In the rows, zero is written as 128.
One hidden turn or mirror swaps the rows below in pairs. Which row is each named row swapped with?
The rows were stretched afterwards, more along some directions than others.
zuge: [123 147 129 127 105 136 124 113 107 119 111 120 141 104 107 135 133 145
 117 136 117 120 144 138 115 136 116 107 154 111 111 112]
zapa: [153 145 106 111 123  96 139 103 113 133 156 135  91 160 163 135 134 100
 151  66 112 146 167 168  92 124 150 114 111 132 136  85]
Musi: [113 124 147 151 143 106 148 133 136 172 121 124  96 131 147 151 154  90
 151 113 134 117 143 132 161 100 129 166 114 118 127 114]
vuv: [124 133 131 118 145 119 134 145 119 132 114 153 104 162 135 146 122 125
 130 120 122 146 177 148 107 129 131 149 142 136 137 137]
zubu: [164 158 129 111 127 106 137 128 116 121 156 143 110 133 178 140 112 122
 135  65  86 132 125 120 116 151 166 106 126 103 126 101]
sofi: [126 123 148 143  97 102 172 119 133 150 139 103 125 125 118 112 144 105
 155  80  92 133 156 125  98 116 126 132 120 123 129  97]
tudug: [129 131 152 125  70 114 154 122  92 150 125 100 111 136 118 174 101  99
 152 105  93 119 131 139  83 143 156 143 122 121 125 127]
vepa: [110 127 144 141 122 116 150 146 105 113 102 118 125 105 104 142 113 122
 112 138 114 110 134 112 120 143 117 137 144  99 114 148]
dap: [140 141 153 138 106  94 169 108 133 152 145  92 101 131 121 121 144 106
 168  76 105 118 153 137 113 113 123 149 116 123 125 126]
lum: [117 128 136 129 111 109 135 125 114 144 102 102  84 139 145 170 134 119
 140 106 140 121 116 165 122 100 109 157 127 131 133 130]
Lefe: [107 132 129 103 141 132 112 139 122 140 101 146 115 130 109 192 104 132
 118 128 118 115 156 156 109 162 129  99 140 131 138 137]
bul: [119 135 111 127 147 119 112 115 114 157 113 143  96 131 136 164 120 119
 119 103 126 123 161 124 138 166 114 121 106 114 132 129]
vadad: [117 147 148 104 130 129 130 136 111 118  90 147 101 156 170 176  87 119
 119 126 104 117 153 148 124 159 130 122 120 105 144 143]
deka: [113 122 142 124 135 126 121 146 116 145 104 114  92 146  81 132 128 139
 138 113 121 136 142 160 120 111  96 119 121 177 124 133]
Mizu: [133 133 115 126 139 114 152 115 120 150 129 142 117 125 124 136 127 154
 141 104 138 132 129 156 127 118 114 153 144 131 112 120]
riv: [154 133 129 114 103 121 141 130 120 150 134 112  92 141 123 134 145 119
 167  93  96 158 169 152 115  98 133 132 114 152 131 117]
nez: [133 130 126 145  92  95 155 108 107 134 105 112  96 127 116 170  88 123
 118 114 114  84 131 110 124 146 105 158 162 101 124 180]
zogot: [110 147 146 123  80 111 148 121  78 149 128 114 112 113 110 159 111 110
 136 110 125 121 157 130 101 142 125 109 154 120 110 102]
Loz: [125 115 143 155 114 106 149 139 119 158 135 111 105 136 124 143 137 108
 134 102 116 105 139 119 116 123 139 168 119 102 114 112]
doga: [142 122 131 138 129  92 142  92 130 162 130 141  99 165 128 125 138 119
 150  79 117 144 140 163 111 120 100 121 137 126 132 126]
dit: [ 98 106 135 139 131 132 130 156 115 161 111 113 100 138 102 137 147 106
 155 136 115 144 152 154 131  87 126 146 116 165 142 101]
sivoz: [115 150 159 121 111 104 149 113 123 146 128 112 115 126 108 139 117 110
 160  88  97 135 162 150 105 151 123 104 140 111 126 113]
Did: [149 125 120 117 145 109 135 127 134 136 148 140  95 153 151 123 147 124
 141  82  99 153 158 120 129 122 127 106 127 131 131  89]
buzu: [152 152 148 110 145 130 126 136 132 140 111 138  90 165 150 158 122 130
 133 104  98 135 149 141 123 134 145 146 105 115 133 141]
topu: [139 129  82 134 115 120 145 111 118 142 141 133 107 127 129 127 141 126
 126 119 116 134 142 129 117 111 147 118 113 120 123 116]
zuk: [115 133 158 127 102 115 145 129 103 152 100  97 113 120  94 176 119  79
 145 143  99 115 151 147 102 129 137 133 114 118 145 108]
lezo: [115 135 151  97 125 126 138 137  93 168  97 143  93 128 118 154 122 123
 158 119 119 129 138 160 133 129 114 126 129 154 117 135]
Vege: [146 131 123 111 158 126 118 137 112 150 153 140  98 160 139 119 126 121
 140 119 102 146 167 124 131 147 151  95  93 132 132  94]
zosas: [107 118 102 156 145  94 121 121 135 140 134 128 139 136  91 121 140 143
 132 130 148 121 139 147 113 141 122 112 136 144 131 138]
bubig: [141 126 147 108  80 134 143 147  97 120 105 107  91 145 171 163  97 125
 114 107 100 115 156 114  97 134 121 163 131 114 135 123]
pog: [156 130 147 104  91  85 147 134  96 140 120 117  87 158 116 152 113 104
 139 113  99 121 143 166  82 109 141 142 122 154 133 126]
gon: [133 153 150 110 121 102 161 101 111 174 106 122  75 133 103 164 126  94
 155 110 114 131 154 152 138  99 113 115 109 144 132 136]
Pavis: [157 157 111  93 138 108 109 100 128 165 134 157 105 151 140 134 150 117
 152 100 129 147 160 153 122 130 134 112 136 140 146 118]
das: [133 160 143 125 136  99 129  95 131 177  90 117  99 139 113 132 133 113
 144 107 124 109 136 136 155 113  86 125 115 132 146 126]
fama: [135 134 117 134 127  91 126  89 131 146 106 116  92 139 118 170 132 108
 123 120 134 123 139 148 131 113 104 120 126 108 146 127]
votep: [148 149 128  96  93 113 135 112 105 161 121 122 103 129 104 169  99 115
 136 115  96 130 133 150  87 139 139  97 124 148 144 116]
liget: [139 123 119 121 126 129 117 142  93 141 100 125  90 175 167 174  91 143
 127 122 126 108 141 155 122 131 120 130 128 149 151 113]
seme: [150 137 140 128 114 106 152 102 123 158 134 128 102 144 127 129 113 119
 136  82  98 129 140 113 142 133 126 134 139 120 114 123]
pumo: [143 131 110 130  99 122 139 125 101 134 154 112 101 126 127 136 131 122
 127 100 119 118 168 107 103 140 121 128 128 122 121 131]
lomif: [138 112 133 141  84 119 125 140 104 140 128 107 105 159 127 142 126 106
 139 124  86 133 176 139  89 117 135 143 120 129 134 135]
sedi: [ 92 133 127 122 138 137 146 160 109 148 128 140 111 118 129 144 133 133
 152 106 123 127 143 123 139 139 130 110 128 156 117 133]
Pamon: [163 145  99 130 114 113 135 117 118 111 132 124 131 127 139 131 121 150
 121  88 115 129 132 121 110 140 134 118 151 102 123 132]
gamu: [112 136 130 135 134 104 132 129 112 130  95 121 134 114  97 143 104 139
 126 126 129 108 106 155 119 151 117 117 156 116 123 129]
zaz: [121 133 127 124 125  89 139 104 120 157 122 136 124 106 108 136 141 115
 135 107 138 117 114 162 121 111 135 122 149 121 113 103]
Lisov: [123 142 135 141 131  77 143  69 144 175 100 125  94 122 112 141 143 110
 145  97 134 119 136 151 160 107  92 141 118 120 127 138]
Mim: [112 142 142 126  87 100 136  98  94 146 105 127 112 126 102 198 106  99
 127 126 127 108 139 154 104 147 124 113 158 112 127 126]
pesul: [125 143 140 102 133 139 126 150 115 154 143 157 122 143 133 161 119 121
 147 107  98 134 190 135  95 173 159 109 127 138 130 113]
bozi: [122 126 142 121 137 121 133 146 118 143 119 123 116 154 109 137 127 138
 146 110 112 133 140 160  88 141 129 136 126 149 142 100]
Zelor: [145 123 117 115 126 137 130 171  99 129 162 135 108 149 150 127 121 127
 151  90  88 157 181 121  94 163 169 125 105 135 119 113]
pimo: [128 122 144  89 116 117 147 145 105 152 110 124  79 167 136 173  91 115
 144 125  97 131 157 147  91 145 134 132 115 162 145 111]
folib: [130 149 131 111 162 112 107 121 128 161  76 129 107 139  98 174 101 134
 119 142 118 108 137 145 149 150 106  85 122 137 157 123]
bagep: [ 98 149 144 116  90 142 168 135  82 120 117 119 125 104 137 165 103 119
 132 110  98 120 145 144  77 168 139 123 136 100 101 111]
monil: [143 135 134 139 118 126 155 171 104 139 112  97 109 140 150 127 136 128
 148  85  99 142 146 153  97  99 129 150 114 132 127 107]
nubes: [175 160 113  90  96 116 155  88 105 156 125 134  83 161 166 179  88 108
 128  78 103 133 169 137 104 146 137 127 137 116 140 110]
Mitum: [144 125 113 137 103  94 151  93 152 137 107 116  96 144 115 158 123 133
 116 122 125 104 159 139 117 111 101 156 147 101 136 163]
niba: [140 142  98 100 165 138 104 131 113 144 149 178 121 142 144 142 141 128
 149  96 105 149 191 136 128 174 145  65 122 129 138 105]
Zozav: [128 138 135 139  97  83 133 111  99 166 126 103 110 117  92 149 120  87
 137 121 116 108 139 156 107 111 133 108 132 131 125  94]
Sasi: [122 141 137 118 134 140 125 130 111 136 115 141 123 133 140 151 118 108
 144 116  88 131 160 131 115 175 127 105 135  96 150 127]
bevud: [126 113 109 120 128 139 108 120 119 136 150 153 111 152 132 174 111 136
 131 129 109 129 176 134 122 162 138 128 129 123 134 130]
nilib: [122 115 117 130  92 110 147 116 112 105 132 129  98 142 146 151 122 137
 122 114 120 118 144 134 107 119 119 141 153 123 127 128]
tumob: [107 150 157 134  93 117 156 128  72 155  86 127 125 107 109 161 112 118
 133 145 137  98 125 127 129 125 112 132 163 130 117 131]
Bif: [149 138 118 109 171 125 109 136 113 148 152 149  99 150 138 125 126 105
 141 101  93 145 171 119 133 166 156  95  90 116 138 112]
tedi: [109 137 132 132 127 121 135 124 104 170  93 126 121 112  93 126 147 115
 132 130 133 134 119 155 136  99 102 105 120 141 128  95]
sokod: [139 148 144  97 128 119 163 114 118 156 122 128  66 155 142 162 117 107
 152 100 100 148 165 152 123 118 120 107 102 133 133 119]
vov: [168 146 127 122 104 105 141 109 120 155 120 123  82 151 142 150 123 122
 145  54 116 147 154 132 107 123 114 153 142 117 134 137]
dun: [150 119 113 112 144 130 122 175 116 122 140 119  99 147 131 132 138 122
 141  84  74 146 155 150 100 131 141  97  97 145 146  99]
Repe: [ 94 117 151 151 137  89 144 133 117 150 105 107 112 131  90 153 105 112
 134 137 129 103 116 140 121 142 124 140 114 125 125 139]
fazo: [126 146 145 118 108  75 164  81 102 161 126 143  86 126 142 166 111  75
 134  89 110 119 124 134 120 146 130 114 129  89 117 118]
pilum: [137 133 114 111 113 130 140 126 119 145 130 134 104 106 144 126 145 133
 141  99 117 136 141 136 133 102 120 128 145 130 115 111]
niki: [116 115 104 130 151 124 118 130 142 160  91 138 105 134 100 153 126 135
 112 165 151 118 161 136 141 128  92 142 137 139 142 165]
koz: [137 117 129 156  90  88 141 107 121 157 150 112 110 150 121 135 116 103
 164  84 100 121 161 117 113 134 156 144 126 127 134 125]
luki: [145 142 121 130 102  99 126  98 111 166 139 120 119 106  88 132 152  97
 149  77 108 122 150 139 104 123 147 101 137 129 119 104]
Kerid: [129 153 155 120 131 103 139 132 119 146 109 118  96 130 111 166 107 105
 132  91  99 126 151 160 101 141 113 107 134 113 128 131]
Fipar: [142 155 139 109 107 106 146 116 111 134 114 131 101 122 128 166 107 114
 135  69 102 111 156 141  91 154 142 125 148 109 118 151]
sekin: [163 154 136 146 108  74 145  80 116 181 133 116 108 138 105 155 136  84
 151  80 111 110 144 132 114 132 129 142 141 104 138 115]
letu: [119 156 131 130 109  99 160  91 106 156 128 142  90 129 148 152 124  90
 133  78 118 114 154 108 129 143 104 120 124  96 121 137]

liget is swapped with doga
gon is swapped with Bif
Mitum is swapped with Loz
pesul is swapped with pilum

